In the data rows, the value 128 means zero.
Here are some points, each followed by its number:
[163 153 146 156 183 204 175  88 199 206 131 154 187 179 195 255 119 141
 190 255 175 181 239 155 155 192 163 157 173 197 173 182] 0
[126 132 108 131 116 105 154 132 160  84 107 126 114 145 112 106 151 150
 114  83 131 115 130 104 121 119 152 115 102 127 137 143] 1
[126 114 109 117 128 120 140 150 126 104  92 100 103 127 118 117 132 145
 118  88 123  94 116 105 110  97 101 101 102 101 129 114] 2
[140 117 141 123 103 105 156 158 123  69  97 138 119 142 119 113 155 156
 125  84 117 118 117 109 114 135 108 101  89 130 155 124] 3
[159 139 175 136 117 147 145 204 113 130 151 136 116 102 138  93 159 169
 134  96 143 103 101 132 152 107 109 128 132 100 152 104] 4
[132 100 151 142 100 119 135 185  92 123 124 103 122  87 121  93 131 140
 115  83 104  99  81 140 128  88  86 112 104  82 138  93] 5
[166 117 153 104 104 143 107 175  48 140 141  88 143  83 126  82 126 119
 107 123 135  88  97 167 130  85 108 121 138  83 135 103] 6
[110 130 133 130 126 106 125 141 121 121 108 105 112 132 123  85 145 119
 122  95 120 132  96 110 115 105 132 116 131 114 134 107] 7
[116 128 127 137  99 136 139 168 121  91 103 126  93 110 134 109 112 162
 126  91 117  99  99 106 112 107  85  95 106 108 133 110] 8
[109 135 109 119 133  98 127 118 124 107 113 102 130 132 109  86 143  94
 107  93 108 123 112 113 127 112 165 108 115 111  83 113] 9
[113 140  77 134 135 125 156  21 233  98 114 195 158 158 111 208 146 126
 174 162 105 180 224 115 159 200 160 180  83 225 128 187] 10
[120 187 102 134 161 114 149 100 171 120 118 125 137 192 124 138 173  99
 147 137 128 187 153  94 120 177 207 132 155 142 118 170] 11
[120  86 170 108 106 110  87 161  42 144 158  90 102  65 125  71 106 117
  78 101 118  79  50 141 117  64  84 106 118  57 118  73] 12
[128 149 122 159 142 120 151 153 158 119 148 149 123 157 134 130 169 154
 144  96 144 130 127 114 146 136 143 150 118 141 159 140] 13
[111 137  68 126 136 115 151  24 230  86  90 195 148 141  94 201 130 119
 173 151 123 162 205 103 148 199 144 163  93 211 128 176] 14
[134 140 138 138 117 116 139 178 122 115 136 131 108 121 126  80 156 161
 115  87 150 103  85 111 144  87 106 131 118 101 159 111] 15
[114 178  96 150 154 107 159 113 200 115 108 154 122 195 132 145 177 106
 133 133 156 178 166  90 134 184 207 130 132 159 122 181] 16
[117 126 141 126 106 118 153 164 121  85 119 124 107 122 108  77 144 156
 114  73 125 103 108 122 126 102 107 110  95 111 145 105] 17
[148 125 185 149 119 137 110 167  91 161 182 115 129 107 137 123 138 136
 114 119 140 114 102 151 134 104 106 138 145  89 131 102] 18
[132 105 140 111 111 115 109 180  90 107 120  91  82 108 114  57 122 139
 102  57 108  87  63 129 125  73  99 116 102  64 133  87] 19
[130 134 118 118 171 177 138  70 145 192 111 116 168 141 172 202  77  92
 166 255 156 174 207 154 115 185 149 114 187 160 116 157] 20
[165 123 200 165 122 147 109 193  74 197 201 128 138 112 147 117 138 155
 126 133 161 114  88 184 143 113 100 138 161  98 159 112] 21
[122 155  81  97 119 102 128 116 118  80  89 101 122 132  97 116 135  85
 131 112 103 137 135 108  94 142 164 102 125 125 112 123] 22
[ 75 121  65 111 126  80 139  31 193  80  76 138 110 124  92 176 116  82
 132 108 113 155 156  87 123 158 145 124  93 161 115 140] 23
[112 143 162 150 151 117  95 130 134 165 194 137 101 118 133 158 131 120
 137 166 148 148 112 151 122 119 115 163 167 121 121 129] 24
[122 162  81 120 109 156 156  63 192 104 122 181 159 165 127 183 118 131
 164 165 119 153 189 115 131 175 134 143 102 211 119 172] 25
[114 118 163 147 130 134 104 166  82 170 185 108 104  97 134 107 135 127
 112 133 123 113  80 162 135  78  92 135 153  90 122 104] 26
[133  98 153 119 107 117 104 194  32 162 164 106 121  70 115  70 109 111
  95  95 130  77  62 150 122  82  97 111 141  68 130  70] 27
[150 107 195 150 137 138 110 200  84 199 195 118 124 129 155 116 145 162
 100 140 153 115  92 168 140  90 120 160 171  98 167 102] 28
[141 107 189 152 112 119 134 204  91 140 163 113 126 119 138  79 135 156
 102  96 152 100  88 136 153  77 100 137 142  80 140 107] 29
[105 132 126 126 122  98 131 143 120 110  95  95 110 135 119  73 146 118
 121  84 116 129  90 103 114  99 132 114 123 107 136 105] 30
[ 75  98  35  62  83  90 105   8 152  43  59 128 101 107  66 141  83  78
 120  88  46  96 143  71  90 114 102 110  53 154  66 118] 31
[188 150 225 188 173 173 153 219 121 215 231 169 167 134 181 146 166 179
 155 172 187 176 136 220 179 160 153 199 211 141 178 144] 32
[125 109 148 117  99 109 124 183  85  90 136  89  91  99 116  49 117 150
  87  66 117  72  52 133 121  70  81  97 108  76 138  81] 33
[100 139  94  99 170 151 139  31 169 171  69 126 133 167 125 203 108  72
 149 233 139 174 185 125 113 164 155 117 160 163  94 147] 34
New points follow, each followed by the numbers of its three nearest points above, smallest number first.
[183 159 233 188 165 200 149 226 117 220 237 158 174 148 176 123 158 190
 155 155 196 138 104 205 176 129 157 196 187 131 178 148] 21 28 32
[ 73 109  51 107 104  90 135   2 196  70  61 161 118 146  87 186 115  84
 140 134  84 161 195  89 121 158 139 139  65 189 100 155] 10 14 23
[ 81  69 112  86  64  80  51 112  41 101 114  62  67  29  74  44  66  91
  40  74  76  57  49  90  86  42  49  76  98  42  86  45] 12 19 33
[138 178 139 160 159 121 173 168 195 115 134 158 143 172 132 137 179 170
 146 113 167 149 146 118 159 153 157 137 133 149 156 166] 11 13 16
[149 103 176 138 130 130 113 158 101 166 167 132 130 118 134 124 140 147
 123 129 128 127 104 158 147  91 124 147 140 106 132 121] 18 26 28
[151 164 151 178 163 140 191 173 186 109 137 162 140 205 156 128 184 178
 169 110 167 150 145 132 158 166 151 152 130 170 164 162] 11 13 16
[ 58 119  26  60  92  77  95   0 157  26  37 142 104 126  61 148  96  70
 125 139  59 101 139  53  93 151 102 121  60 159  82 146] 22 23 31
[152 129 137 142 170 165 128 105  98 189 153 110 172 126 182 195  96 127
 144 215 162 148 173 154 125 164 131 125 186 138 117 140] 20 24 34
[155 147 185 169 137 147 164 230 130 128 150 140 131 151 174 106 167 188
 144  96 146 124 122 165 171 121 120 144 127 128 175 138] 4 13 15
[179 150 173 159 138 156 173 180 144 160 151 138 155 150 167 151 151 169
 157 145 148 151 137 174 153 129 125 161 158 142 167 153] 4 13 21
[ 71 117   0  73  81  60  91   0 170  15  29 113 119 129  43 141  72  42
 116 117  40 120 117  51  66 155 138  94  66 136  40 120] 22 23 31
[106 135 150 142 136 115  95 133 122 152 180 123 101 111 124 135 127 118
 125 143 137 136 102 141 122 108 109 146 155 111 112 116] 18 24 26
[134 167 124 156 146 130 147 155 171 116 141 139 132 179 121 121 170 131
 142 105 143 143 129 113 134 147 178 127 148 125 139 147] 1 11 13
[139 122 181 148 139 127 114 164 108 165 185 125 126 109 147 131 140 137
 119 139 149 137  94 169 140 121 120 147 158 115 130 108] 18 21 26
[146 138 179 154 155 151 139 146 134 176 185 147 140 121 155 145 136 150
 153 155 151 156 136 158 141 134 132 147 160 150 131 127] 18 21 24
[ 77 124  61 111 127  82 139  36 197  74  73 138 107 132  89 169 120  84
 131  99 111 155 154  83 122 159 149 124  88 159 116 142] 14 22 23
[200 164 198 181 141 161 188 224 147 169 175 150 166 162 176 147 173 191
 168 131 162 157 129 195 169 138 132 178 172 144 189 159] 13 21 32
[111  85 167 113 112 140  77 136  50 159 156  91 110  73 117  97  91 115
  97 118 117  85  61 137  93  76  84 102 128  79 102  80] 12 26 27
[115 119 128 129 149 107  98  93 133 154 151 132 115 126 129 135 131  98
 128 143 135 136 111 129 110 131 142 126 161 132 112 108] 7 9 24
[170 123 206 168 123 148 109 192  73 202 202 132 144 117 148 122 140 158
 128 140 166 115  93 192 143 117 101 141 165 100 161 117] 18 21 28
[155 147 162 150 172 135 137 124 154 180 180 149 144 165 134 179 164 140
 136 184 153 185 152 158 140 164 172 180 190 151 128 156] 11 13 24
[ 73  89  37  56  85  89  95   0 145  53  65 125 100  95  65 140  80  70
 114  99  46  93 141  72  83 114  97 108  56 154  62 112] 22 23 31
[116  75 141 109  86 108  71 151  30 122 129  77  83  62 107  73  99 109
  61  85  96  67  47 117 102  64  58  91 105  63 101  69] 12 27 33
[120 143 129 145 144 129 163 172 174 108 128 144 115 177 128 122 161 165
 140  76 134 136 132 106 139 126 127 122 110 120 148 141] 1 3 13
[179 161 190 146 126 146 175 234 117 147 154 144 127 128 143 107 161 189
 149 115 142 122 100 163 149 115 106 146 135 122 162 129] 4 21 29
[ 87 138  69  86 173 151 144   0 186 164  40 121 131 176 119 221  95  51
 152 255 133 184 206 112 104 174 163 103 152 172  83 153] 20 25 34
[161 115 156 107 111 141 105 175  53 145 149  92 140  88 132  88 124 125
 108 124 138  92  92 164 130  92 107 121 141  85 135 103] 6 18 27
[110 121  59 112 109 145 125  53 140  80  79 174 127 121 121 170  99 107
 127 142 102 115 172  88 114 155 114 126  86 155  87 146] 22 23 25
[144 150 148 138 130 152 169 169 158 115 111 146 137 157 147 143 158 171
 153 138 142 147 155 154 136 167 140 134 141 154 168 147] 1 3 13
[118 136  72 119 117 135 138  72 170  82 114 180 144 151 119 165 131 122
 160 146 114 140 172 117 132 176 151 145 117 195 108 167] 10 14 25
[108 145  71  94 127 118 122  37 174  77  91 159 137 153  94 176 116  76
 138 144 104 150 173  90  94 175 160 133 112 166 101 167] 14 23 25
[126 145 130 151 144 130 152 178 179 104 133 150 127 160 135 130 157 161
 150 100 156 131 136 115 148 119 146 136 128 136 162 166] 1 13 15
[105 169  86 143 150 101 157  93 204 107 100 153 120 184 123 154 166  99
 134 129 148 176 168  87 132 183 198 129 123 163 120 176] 11 16 25
[113  71 152 106 104  98  63 150  38 153 164  79  98  77 120  81 106 108
  66 104 105  87  50 132 107  83  65 109 132  51 106  72] 12 19 27
[149 169 135 147 162 137 165 185 169 127 153 162 178 168 138 105 163 144
 143 133 143 155 128 132 151 148 200 144 149 130 154 149] 11 13 16
[176 108 166 127 110 145 110 189  32 158 150  98 154  77 153  84 112 133
 110 103 133 109  96 171 139 100  98 107 141  79 127 101] 6 18 27
[ 83 115  58 108 103  89 118  28 174  58  82 159 103 125  73 144 107  88
 125 124  78 118 152 103  95 163 141 126  74 157 100 155] 22 23 31
[ 88 118  22  87  88  76 101  38 157  41  57 113 122 125  62 132  86  63
 119 111  59 119 107  71  85 144 134 102  79 129  62 119] 22 23 31
[180 162 195 184 159 156 165 226 126 175 178 148 152 159 161 113 161 184
 151 128 163 147 124 173 185 122 161 164 160 134 188 161] 21 28 32
[178 160 187 149 131 146 177 230 121 143 154 144 131 134 150 112 163 192
 148 117 145 125 107 165 152 121 110 144 136 127 165 136] 4 21 29
[114  86 140  87  82 110  66 134  33 139 123  60 108  63 121  89  78  94
  85 120 114  75  82 130  93  89  78  82 125  64 101  83] 6 12 27
[116  82 146  83  66 104  57 150   8 128 128  54 102  51 111  61  81  99
  72  95 101  59  58 129  94  73  66  79 115  45  99  73] 12 27 33
[147 119 126 101 107 127 105 145  69 125 127  91 135  97 114  90 127 102
 103 117 123  98 101 140 117  97 122 113 133  86 122 108] 5 6 7
[121 154 103 159 148 114 161 146 175 106 136 156 121 169 132 130 176 156
 150  89 143 134 132 103 148 142 153 150 110 153 162 149] 1 13 16
[109  63 134  99  81 102  52 140   9 120 128  68  70  47  98  68  90  94
  46  82  87  60  32 110  95  56  43  84 102  52  87  58] 12 27 33
[165 122 156 112 112 144 119 183  67 134 140  98 142  97 134  87 135 132
 115 121 135  92 102 167 134  95 110 124 139  93 143 109] 6 18 29
[161 121 150 112 107 138 116 174  65 128 134  97 140  92 125  84 131 127
 110 116 132  91 101 160 129  91 107 120 133  90 140 106] 5 6 18
[ 87 124  53 114 107  89 136  37 190  44  75 166 109 135  79 148 115 106
 135 116  83 120 158  99 103 166 142 126  70 164 113 163] 14 23 31
[161 121 146 138 114 133 112 179  59 132 152  93 138  82 144  81 141 140
 106 110 119 112  78 162 130 106 128 118 139  73 129 120] 5 6 18
[137 144 156 147 143 132 155 155 143 115 144 146 135 155 141 116 157 161
 145 118 145 142 137 129 160 130 170 139 143 126 148 137] 1 4 13
[138 117 130 117 147 185 132  88 116 179 143 138 164 121 165 173 102 127
 153 218 142 142 188 140 127 164 126 140 162 158 136 153] 20 24 34
[ 97 124  72  97 171 149 133  16 149 155  64  90 155 148 137 199  70  72
 146 238 132 164 199 110  87 156 133  81 138 150 101 146] 20 25 34
[135 129  94 127 121 135 118  86 162 130 113 158 129 149 133 158 126 120
 136 166 118 137 169 124 114 155 144 134 109 163 111 156] 11 13 25
[ 93 113  83 141 120  82 135  63 200  65  89 162 119 145  99 160 143 107
 146 115 118 149 160  99 125 163 153 131  83 170 129 164] 14 23 25
[125 125 114 112 163 165 127  63 135 184 104 105 164 135 167 193  73  86
 157 255 150 169 190 146 107 176 142 110 181 148 108 149] 0 20 34
[160 111 165 111 102 116 108 199  53 147 151  99 128  85 140  77 115 145
 117  92 140 105  99 150 136 100 114 117 142  76 139 101] 6 27 29
[ 91 110  57 135 119  86 125  30 168  75  92 140 119 131  70 151 126 105
 129 111 119 129 147  88 113 153 140 128  68 171 116 154] 22 23 31
[193 160 231 196 163 190 141 204 125 229 215 160 170 132 204 148 156 184
 168 170 182 172 123 194 179 157 134 187 202 135 176 141] 21 28 32
[140 135 142 132 117 121 134 178 107 120 136 120 116 112 134  83 151 155
 113  93 148 104  85 120 140  90 106 130 124 101 154 109] 4 15 17
[ 62  82  13  38  69  83  93   0 148  28  42 121  96  88  47 141  68  61
 110  88  23  83 148  56  75 110  88 102  31 159  49 113] 22 23 31
[136 162 135 154 133 123 160 196 148  99 133 131 123 160 123 123 148 168
 118  95 149 121 123 132 149 110 126 134 109 129 166 141] 1 13 15
[195 175 217 202 177 171 175 249 126 203 198 153 167 168 176 117 170 190
 161 143 180 165 128 192 206 127 178 183 177 140 198 168] 21 28 32
[132 103 150 118 108 113 105 191  38 155 160 105 116  75 115  68 116 111
  98  95 127  82  64 144 125  83 101 108 137  71 127  73] 6 12 27
[116 124 138 123 105 115 153 161 127  80 116 121 109 124 104  73 140 155
 115  66 125 102 109 116 123 101 113 109  94 109 144 106] 3 8 17
